Each path below is one point turned by a fixed rotation once a step. After each direction that follows a path, write how fast that rotation turns it, in degrees a step (0 if it stays still).
Each turn is a multiple of 5 degrees from 10 to 175, or 0.
Each row of a path follows its step; steps can be skipped.
path 1
step 0: [ 24 -26  -6  12  17  28  10   3 -17  -3 -18 -24 -17  40 -24 -46  -1  23
  10  18  24  10  21  30   3  14 -13   1  17   5  18  44 -37  -4  -4 -13
 -26   2 -14  -8  12 -45 -16  17   1  -2  47  18   4 -37]
step 1: [-10 -21  10  30 -24   4   1  32 -11   1 -29 -10   8  30   4 -23  -7  54
  22  20  15 -16  28  22 -31  11  24  -4 -30 -11  26 -11   2  -5 -25 -18
 -12   2   7  14 -28 -10  35 -22 -16 -27  41  10   3 -42]
step 2: [-51 -35   2  12  -2 -29   9  20  -8 -30  -9 -21  14  -1  30   3 -22  15
  -9  25 -19 -12   0   1 -39   5   9 -14 -30   6  16 -16  52  21 -43  10
  15 -29  21  -3  10 -17  19  25  28  -4  10  28   1 -25]
step 3: [ -9 -48  -9  24  22 -16  19 -29 -14   0  11  -5 -21   2  -1 -34 -15 -15
 -13  42 -39   0 -26 -41  -3   6   9 -20   1 -50   9 -25  16  13 -10  23
 -10 -18  15 -13  26 -19 -23  52   2 -15   8   5   3  -8]
step 7: [ 16  36  30  40  -8  50  15   1   5  19 -14 -43   4  -1  -1 -20  -2  56
  11   0   3   7   2 -17 -12 -37   6   6  46  25  12  -3  -5 -15 -41   5
 -28  17 -27   7  12 -22  -6  14 -20 -22  -1  -7   0  -3]
step 10: [-22 -22  -7  18  53  30 -11 -19  51  14 -10 -19 -24 -29 -14 -28 -18   3
  -5 -19  -9   5   3 -24  28  27  16  -7   9 -28  21  13  -7 -10 -11  -6
 -37 -28 -33 -10  -8  23 -17  26  17  18  25  21   1 -24]
step 12: [ -1  -9   8  46  34 -20  -3 -19   2 -48 -22  27 -17  30  -4   2  11  18
  14  26  34 -12  23  30 -35 -19   2   5 -24  42  13  -6  -6  27  11 -14
  10   1  23   1  -1   7 -26  -3  49   7  21  28   1 -10]
step 13: [ 10 -42  56  47  -9  21 -20 -23   4 -18  -8   5 -11  20  -3  -2 -16  52
 -31  48  14  -1  -3  -7  -6 -36  -6  24 -17 -21  24   5  22   9  -5  17
  -9   7   7   9  -6  11 -21  18  27   7 -15  -1   1 -31]
step 15: [-49   4  14  19  14 -20  11   8 -34  26 -36  -7  -5  40  -2  24  -2 -34
  12  -1 -20  21 -27 -27 -16 -22 -25 -19  -4  24  10  18 -13  14  18   8
  23 -22  10 -14  56  15 -21  25 -12 -28  13   1  12   5]
step 16: [ -9 -29  32  -7  17  -4 -16  -3 -30  27 -34  20 -42  24 -18  -2 -13 -12
  12 -25  -4 -11 -37 -12  45 -44 -10 -27  -7 -28  25   9 -18 -14  -2 -42
  -8 -17 -16 -37  10  16  -3  -2  -7 -26   0   2  15 -16]
step 17: [ -5   5   7 -18  19  19 -12  15  -6  26 -26 -18 -36 -19  22  -3 -13  11
   7 -54  19  13 -10   0   9  -4  20   7   3   3  59 -18 -11  -8 -54 -64
 -17  15 -10 -10   8  -4  18  14  10  17 -12 -13   9 -20]
[ -9 -16   3 -10  -5   7  -4   7  13  -3  -1  -2   5  -6   2  -3   0  -3
   2  -5   3  -3  -1 -10   0   1  10  11   7   6  -2  -7   6  -2   2   1
   2  -5   2   4   5  -2  -3   5   4   5  -8  -9   1 -13]
95
[ -4 -10 -11 -12  12  -2   1   0  -3  13 -10   4   6   0 -10   7   1   0
  -5  -5   0  -1  12   6   8   1   4  -1  -3   4   4   4 -12  -8   0   3
  -7   0  -1   1   2   2  -8  -4   1  -6  -5   4   2   0]
65
[ 13  -9   4  -3   0  -5   0  -3   3   0   3   1  -5 -13  -6  -4  -2   4
  -1  18  -3   0  -8  -1   6  -7  -3   3   4   1  -4   7 -11  -3  -2  -7
   0  -3  -8  -8  -5  -3   0  13   2  -1  -6   5   8  -5]
110
[ -1 -13  -2  -3  -2   7   2  -5  -5   7  11  -1  -8  10   9  -9  -2  -6
  -6   5   9   2  -4   2   8  -1   4   3   2 -13  -4   8   6   0  10   5
   3   4  -1   0  -1   2   1  -9  -4 -10  -4   5  -5  -5]
140
[ -6   0  -3 -10   2   2   6  -1  -3 -10  -3  -7  -2 -12   0   6   2  -1
   9  -8   1  -2 -10  -4   6  -1  -2  -1  -4 -10   9  -6  -6   4  15   7
  -1   0  -1  -7  -2   8   2  11  -4  -5   7   5  -6   4]
60
path 2
step 2: [ 13  22 -36  12  30  -6   6   3  -8   8  -4 -25  -7 -61  -6   1 -12  -8
  19  11  -9 -19   8 -13  32 -18  -1   8  15 -24   7   9 -18 -29  37   7
 -21 -10 -12   5   3 -23 -22 -14  10 -12 -13   7   3  15]
step 4: [ 14 -17  17  31  44   1 -26  -9 -20  -3 -15 -17 -10  18  -7   9  21 -18
 -18  17  17  41  12  -1 -14 -19 -19  16 -11   5  20  12  36 -25 -11  25
   7  -6  -3  11   8 -16  27   3  -5   2  33  -9   8 -12]
step 5: [ 10  17   2 -44  -2  14  16   7 -19  -1  28   2 -19   4  31 -13  21  50
  44  12   2   3 -22   9 -11   3  33  16   0 -18 -10  19   6 -19  12 -10
 -12   3   1   1 -24  -6   7  -5   7  30  14  19   8 -14]
step 7: [ -6  12  -3  -3   9  -8 -24 -13 -15 -21 -21   9  41 -18  -2   8   5  11
 -19   0   9  21   9   5  14  18  -3   1  37 -22 -27   7 -20   8  23   8
  32 -20  -3   8  13   7 -20  27  37  20  20 -29 -28 -17]
step 8: [-34  22  18 -13 -17   8  36  22   5  28   5  10 -13 -25  32 -31  -8 -14
 -24 -16 -13 -10 -20 -18 -10 -20   2 -11   5   3  -9 -10  22  -6  -2   2
  15  51  -3  -8   1  -9 -10  -9  28 -11 -17 -26   7  10]
step 9: [ -9  -9 -10  32 -17 -11  -5 -43  20 -10  22  32  13  -7 -30  20  11 -24
  -6   5 -10 -19  -9  -1  22 -25  -5  17  26  -9  38   0   1  26 -23  11
 -18  18  -1   4  -3 -15   3  28 -28   6   5   8  26  -8]
step 12: [-31 -27   0  -5  21  17  13 -17   6 -40  -3   2 -12   6   3  34  11   8
   0  48  26 -35  15  12   6   3  15   6 -23 -14 -14 -35 -34  13  21  -2
 -13 -15  14 -20  11  -3   9   6   4 -12  -4   9 -19  -2]
step 13: [-19 -24  15  33   0  11  -6  15 -46  32 -29 -28  12  15  -3  -5  -3  19
  10  -6 -27  30 -23 -14 -24  30 -12 -15   2  27 -17  -9   4   4  15  15
   9  12  21  -7   9  -5  15  12   3 -17  23   6   9  21]
step 15: [ 20 -51 -12   1 -19  -6   3  12  13 -11  14  28  24  16  18 -19  -1 -14
  26 -25  12  15 -17  22  19  25  12  -5 -25 -20  25   0 -15  -5   0  -5
 -12  25   5  11 -15 -17   3  -4  24 -29 -33  -7 -23 -10]
step 16: [ -8  23  37   3 -20 -25 -44 -11  22  -6  -5 -20  17   9   2 -18 -24   3
 -14 -11   8   2   0  13  -5  14  -4  -8  31  10   7  30   4  19 -29 -37
  25 -28  11   6  10   7 -10  17   3  11  -2  12  -6  39]
step 17: [ -7  19  11 -18  18   1  59  -5 -18 -27 -15 -13   6 -25  -9   9 -13  -7
 -22  -1  12  -7 -11  -9  -6 -33 -13 -22  10  12  16  -7 -21 -24  -8  -4
   1 -15 -16  22  -7   3 -28 -27   6  -6 -39  -3  -2 -34]
[  5   6  -6   5  -6  -9   0  -8  -5  -1   1   5 -12  10   0   0   8  -1
  -5  -9   1   6  -8   9   4  -1  -4   4  -5  -4  -7  -5  11  -2  -4   0
  -5  11   0   8  -7 -12   5   4  -7  -4   5  -3   2   3]
70
[ -3 -10   9  -4  -2   0   3 -11   0   4  -5   3   5   1  -5   1   6   3
   6  -9   2   2   9   4  -1  -6   0 -13   3   3  -5  -7 -10  -6   2  -1
  -1   2   0   0  -3   1  11   7  -5   0 -14   1   1  17]
20
[  6   2   0   5   6   4   3  -4  -3  11 -11   0   7  -3  13  -9  15   4
  -7  -4   0   7   0   2  -9  -5  -7   2   7  -2  -1   1   2   9   0  -8
  -2  -8  -2   0   8  -2  -3  -7  -3  -1   6   8 -10   3]
120
[  1  -3  -1   6 -14   3  12  -4  -2  -2   6   0   4   4  -2  -5   6   6
   9   7  -5   6  10 -13 -12   1  -8   5   4   6   8   1   5  -3  -1   2
 -13   6  -1   1  -3   4   3   2  -1   8   4  -2   5  -7]
80
[  5   4   0   6  -1   4   6  -7   1   3  13   1   3   2  -3   8  -7  10
   3   0   2  -1  12   8   1   1   8  -4  11 -13 -11   6   3   8  -8   1
   0 -10   3  -3   2  -8  -5   4   4   6   8   0   6   5]
160
[  6   4  10   2   1  -2   3  -1   4 -15  -3   3   2  -7  -5  -8   6 -12
   1  -1  -3  -1   6   0  -5  -6   5   0  -4  -2  -7   2  -3   0  -7   4
   2  -7   4   2   9   3   3   6 -13 -13   6  -1   8 -10]
140
[-12   2  -6   9   5  -3   2   5   1  -4   4  13  -2   0   7  -7  -3 -11
  12   1   2  -2  -3   7  -2   5  -6   1  -5 -12   5  -1  -9   6   3  -6
 -10   0   4 -10   4  -2   1   0  -7   8  -5   3   5   4]
115
[ 0 -5  3 -2 -6 -4  3 -4  3 -7 -5 -6  5  1  9  0  5  1 13  7 -1  9 -1  6
 12  4 -1  3  2 -7  3  3  0 -4 17  9  4 -2  2  7 10 -4 -2 -9  4 -6  5 -8
  5  7]
135
